(in the rows, 128 means zero)
One turn sends every row of this set to another row. A few are shown first. Where does it send the rows asked after them?
Fis: [137 107 112 141  86 127 113 148 145 130 119 111  84 134 131]
pamoz: [140 124 145 145  75 146  93 140 115 122  98 102  99  75 116]
fot: [136 112 114 127  80 152 111 127 140 148 102 106  75 120 131]
soket: [141 163 114 115  85 144 107 152 112 138 145 119 109  85 129]
radi: [130 134 136 143 100 139  90 173 104 125  90 115 113  82 121]
Ramot: [138 119 109 140  93 141 135 166 120 150 112 142  86 122 112]
vara: [126 119 107 135  80 128  92 147 141 126 101  90  96 129 125]
vitig: [144 123 149 148  83 146  97 135 110 130  97  99 115  83 112]
bof: [155 120 129 124  71 148 119 166 124 164 133 131 106 106 124]
miv: [147 162 118 119  91 142 109 148 109 143 147 117 119  92 125]
soz: [145 137 139 147 103 129  90 173 105 120  96 109 111  87 114]
nev: [139 135 132 122 113 109 120 126  96 135 105 108  97  84 120]
tadu: [124 121 107 128  78 144  91 133 140 140  94  89  96 122 125]
timiv: [147 140 127 158  79 150 104 117 109 137  99 107  88 104 106]
rapo: [153 113 121 134  89 144 113 122 137 151 107  99  87 133 121]
bakot: [136 136 125 104  98 160 116 176 117 149 107 104  89 130 141]
liki: [132 148 124  97 101 135 103 159 121 134 120  83  89 132 121]
lebe: [137 158 129 116  90 135 126 161  81 139 108 107  99 105 144]
vili: [143 151 119 117 121 124 132 147  93 125 107 104  99  90 117]
sek: [149 139 121 108 104 162 107 163 134 155 133 107 110 127 124]
Mes: [121 146 115  94  97 144  96 159 131 136 129  94  93 121 123]
Tul: [123 129 119 170  82 128 107 151 116 115 114 125  99 112 119]
Kes: [148 140 138 139 102 149  85 152 108 136  95 109 117  77 107]
retus: [136 138 124 154  75 156 103 118 109 138  95 113  85  97 111]
Nep: [125 103 114 139  92 138 117 143 139 145 112 116 103 137 134]
kinaz: [147 142 135 138  95 146  81 157 114 128  97 109 101  70 110]
gozi: [160 122 128 124  68 143 117 169 128 156 136 129  96 104 122]
bosim: [156 140 129 109 101 147 114 176 120 140 115  95  85 137 131]
bifu: [138 119 145 156  83 128  98 156 114 113 106 105 114  89 117]
gen: [133 135 122 125 109 106 111 134 113 125 126 119  99  75 118]
mumop: [139 153 107 116 115 128 120 146 112 120 128 114 100  76 113]
dovi: [118 144 122  94 101 146 105 157 118 143 113  89  97 130 127]
lazun: [164 121 139 124  72 139 128 169 108 160 113 118  91 117 128]
telom: [157 126 113 134  91 153 131 144 121 162 110 132  81 115 100]
kad: [121 116 109 136  87 134  96 142 136 138  97  91 113 134 125]
bas: [124 116 143 152  82 138  99 155 111 120 101 111 119  85 124]
fita: [155 120 136 120  67 144 126 171 109 160 110 122  85 111 132]
Gov: [139 122 112 132  84 136  92 131 139 138  99  82 101 130 116]
fatir: [132 150 109 115 119 135 123 142 107 131 123 117 114  78 114]
kaniz: [120 128 121 171  86 132 110 148 111 123 111 127 111 116 119]
Mogid: [127 134 127 118 106 114 118 130  98 132 102 114  87  76 126]
neni: [147 161 130 118  89 128 124 162  84 132 113 103  92 107 139]
sut: [129 150 114 112 114 131 130 150  94 124 103 111  91  82 125]
kivav: [146 140 115 105  93 160 101 171 141 142 134 109  88 116 129]
vedo: [148 121 111 143  94 134 134 167 121 146 116 137  82 124 108]
Suzu: [128 146 120  98 105 142 101 154 127 142 130  90 108 130 117]
rurem: [123 132 122 124 112 114 114 130 109 135 121 123 112  76 121]
gik: [154 127 110 132  87 153 128 147 124 157 110 133  70 109 103]

pamoz -> mumop
miv -> kaniz
bosim -> rapo
Now these:
telom -> bof
vara -> liki
kinaz -> gen

One turn sends every row of this set to another row. A few are shown first. Where does it send the rows asked after them?
libir: [161 133 109 124  91  99 148 118 156 117 151 122 110 151 137 140 123  97
 140]
zeni: [143 136 118 123  84 129 142 125 137 125 156 126 135 143 145 137 118  88
 109]
Sulan: [122 120  92 138  84 130 118 125 152 138 139 132 134 130  95  97 114 146
 135]
Gal: [139 130 124 136 102 133 120 114 139 129 133 108 130 119 141 130 126 100
  86]
mamo: [131 127  79 136  85 128 136 144 155 154 143 143 109 126 101 109 124 140
 148]
vufib: [134 135 105 116  84 107 145 107 150 121 158 118 132 150 144 133 111  95
 131]
vaf: [128 120 133 126 120 116 131 115 139 121 140 110 121 142 143 129 137 108
  97]
Sunuv: [141 125 126 124 133 115 142 119 135 142 143 113 100 139 138 145 129  99
 105]
Zaril: [127 127 115 133 106 113 116  92 153 122 128  95 128 121 140 124 121 111
 101]
Kegub: [131 124  81 142  97 130 126 138 156 161 131 134 102 113  98 109 126 145
 137]
zabu: [132 125  83 142 104 126 118 141 152 158 127 130 101 111  91 110 124 140
 130]
gud: [155 138 115 130 112 131 140 122 133 152 144 117 106 123 138 150 113  86
 104]
Pudu: [133 123  89 143 108 132 118 123 149 163 130 126 108 113  88 111 108 143
 132]
Latu: [146 123 121 137  95 104 120 105 161 102 128 104 122 134 137 122 136 114
 113]
Letum: [123 122  85 141  84 129 124 138 158 145 134 136 118 120 102 100 130 148
 136]
pafur: [148 138 102 126 120 110 140 101 145 154 141 106  97 123 134 150 105  93
 122]
sopu: [136 128  83 131  91 128 137 132 147 157 151 141 115 135  92 115 103 133
 153]
Kidof: [122 123  86 138  83 124 118 143 155 136 135 135 124 126  98  98 128 144
 132]
fozo: [135 126 126 117 111 112 148 124 136 126 157 123 118 156 144 138 130  97
 115]
lavuf: [165 130 112 137 122 104 132 108 156 136 127 104  88 122 129 145 125 103
 120]
zole: [134 129  78 132  88 122 134 150 151 153 145 144 107 130  95 113 119 132
 148]

libir -> Latu
Sunuv -> fozo
Now these:
Sulan -> Pudu
Kidof -> zabu
vufib -> Zaril
zeni -> Gal
Kegub -> mamo

One turn sends every row of this set to another row. A few are shown first. Where does it send the rows asked after them?
Lodis: [167 129 127 181 150 119 139 121 130 146 145 121]
Rato: [156 136  99 152 154 132 133 109 123 147 118 137]
Lam: [159 140 117 121 123  94 108 127 123 155 136 143]
baren: [170 128 133 146 149 111 147 107 136 159 145 106]
loz: [157 106 129 140 124 108  91 119  93 153 141 134]
zazoz: [151 128 165 129 125 121 118 133 104 150 160 125]
neb: [154 124 120 134 147  82 115 124 118 132 135 157]
sada: [150 122 152 139 133 133 137 147  96 153 155 143]
Nisir: [150 132 116 127 118 105 100  95 118 142 133 130]
dun: [131 114 138 144 127 125 137 109  80 129 133 143]
leg: [167 110 122 142 145 110 112 133 128 131 124 158]
bote: [137 107 144 127 148 120 148 123  84 148 148 135]
Peza: [133 139 138 152 120 114 153 115  94 139 151 113]
nuvop: [160 136 132 142 147 112 165  94 127 142 145 129]
lonon: [163 134 124 170 132 145 127 112 119 138 133 113]

zazoz -> leg
loz -> Rato
Now these:
neb -> baren
Lodis -> bote
Nisir -> lonon

One turn sends every row of this set to another row. A few are shown first. Where does it send the rows asked after them?
mig: [145 136 131 143 125  85 129 115 115 137 136  99 123 136 138 154 133 136
 140 136 151 134 134 125 140 109 126]
purod: [123 132 123 162 123 171 131 113 120 127 131 137 103 137 131 104 146 132
 128 129 140 134 129 105 135 145 134]
Tarob: [104 135 149 127 115 144 126 108 141 108 131 121 104 127 124  86 131 139
 131 133 149 151 133 116 128 140 130]
zolib: [148 138 135 135 135  90 111 126 136 138 139 125 131 140 141 158 147 147
 154 128 136 127 124 141 149 117 115]
kule: [137 164 106 122 134 150 120 110 136 162 144 114 120 134 138 106 110 122
 142 148 111 112 115 122 124 117 120]
gazu: [114 128 136 129 130 131 105 115 164 152  95 116 114 142 118 165 111 138
 146 128 111 128 129 116 139 133 139]
zusu: [148 132 129 133 138  96 113 126 133 139 145 128 125 136 126 161 151 152
 147 127 142 124 142 130 146 119 123]
defo: [104 136 152 122 119 150 117 111 151 117 138 137 106 125 125  91 134 148
 136 129 143 146 134 117 128 147 125]
gegod: [147 146  98 127 146 155 127 123 141 128 132 109 118 141 113 100 132 114
 138 151 121 112 119 126 134 108 135]
puzom: [123 146 139 158 125 162 114 120 133 138 125 150 114 141 155 101 145 129
 148 128 120 129 102 127 140 148 119]
puf: [144 141 135 139 124  83 120 121 123 139 133 107 131 141 150 155 135 138
 151 133 140 134 119 138 147 110 117]
bezer: [104 144 161 120 123 141 110 115 153 123 133 144 111 127 137  87 132 140
 144 130 136 143 125 126 130 148 120]
bib: [131 130 107 150 139  88 110 118 138 157 133 115 109 121 107 130 140 135
 133 129 141 128 135 166 136 146 134]
lol: [135 160  95 123 125 162 121 109 147 149 150 112 122 139 132 113 118 139
 145 141 111 118 110 126 130 115 112]
Funa: [143 157 107 127 148 144 123 118 133 150 134 114 118 135 127  97 117 106
 137 154 117 107 121 121 125 114 134]
Buf: [147 131 125 138 132  93 125 118 119 137 144 112 121 134 124 159 142 146
 137 132 152 129 149 120 141 115 130]
Sopo: [141 146  89 125 132 166 124 119 149 127 142 107 121 144 118 108 132 135
 142 142 118 118 111 130 137 108 121]
digim: [111 124 129 132 127 134 114 112 159 147  97 107 111 142 112 165 110 139
 140 128 117 132 133 111 137 131 141]
Kem: [122 139 131 169 117 159 137 111 110 125 121 123 106 139 144  96 135 116
 129 136 140 139 115 109 134 138 134]
Vof: [106 146 165 124 122 132 115 115 147 118 123 131 113 128 143  80 127 128
 142 136 137 146 115 130 131 141 124]
dalez: [126 133 103 151 123  90 113 113 141 151 132 101 115 126 120 131 135 144
 139 127 137 140 114 176 142 141 121]
kuza: [105 140 157 128 116 136 126 110 139 109 121 117 109 128 135  79 126 127
 135 137 146 152 119 124 129 135 130]
fovi: [123 147 140 164 119 153 126 115 120 133 117 131 113 141 160  95 133 115
 140 135 128 136  98 123 137 139 125]
meku: [115 130 142 132 131 123 107 117 161 149  87 112 117 145 124 159 108 128
 147 131 110 128 121 122 140 130 140]
koma: [125 137 105 152 120  87 118 106 131 162 135  97 112 122 121 131 126 141
 132 129 141 138 123 165 132 143 123]
Led: [123 137 129 157 127 172 117 120 133 134 135 155 107 136 138 107 151 141
 140 125 129 129 121 115 139 152 125]
vena: [113 123 130 136 124 129 118 112 155 140  89  99 112 144 113 162 107 131
 139 132 119 134 127 113 138 125 143]
goz: [128 135 106 151 131  86 116 110 129 164 135 106 108 119 113 131 129 136
 129 131 143 132 137 159 130 146 131]
mutom: [114 127 138 136 128 124 115 115 156 142  85 100 116 145 120 157 106 124
 144 133 116 132 119 121 140 124 143]
rogor: [131 129 106 150 136  91 108 120 145 148 130 111 114 127 112 129 144 140
 138 127 138 132 121 176 142 143 127]

lol -> gegod
Buf -> puf
kuza -> bezer
Now these:
rogor -> goz
Kem -> puzom
digim -> mutom

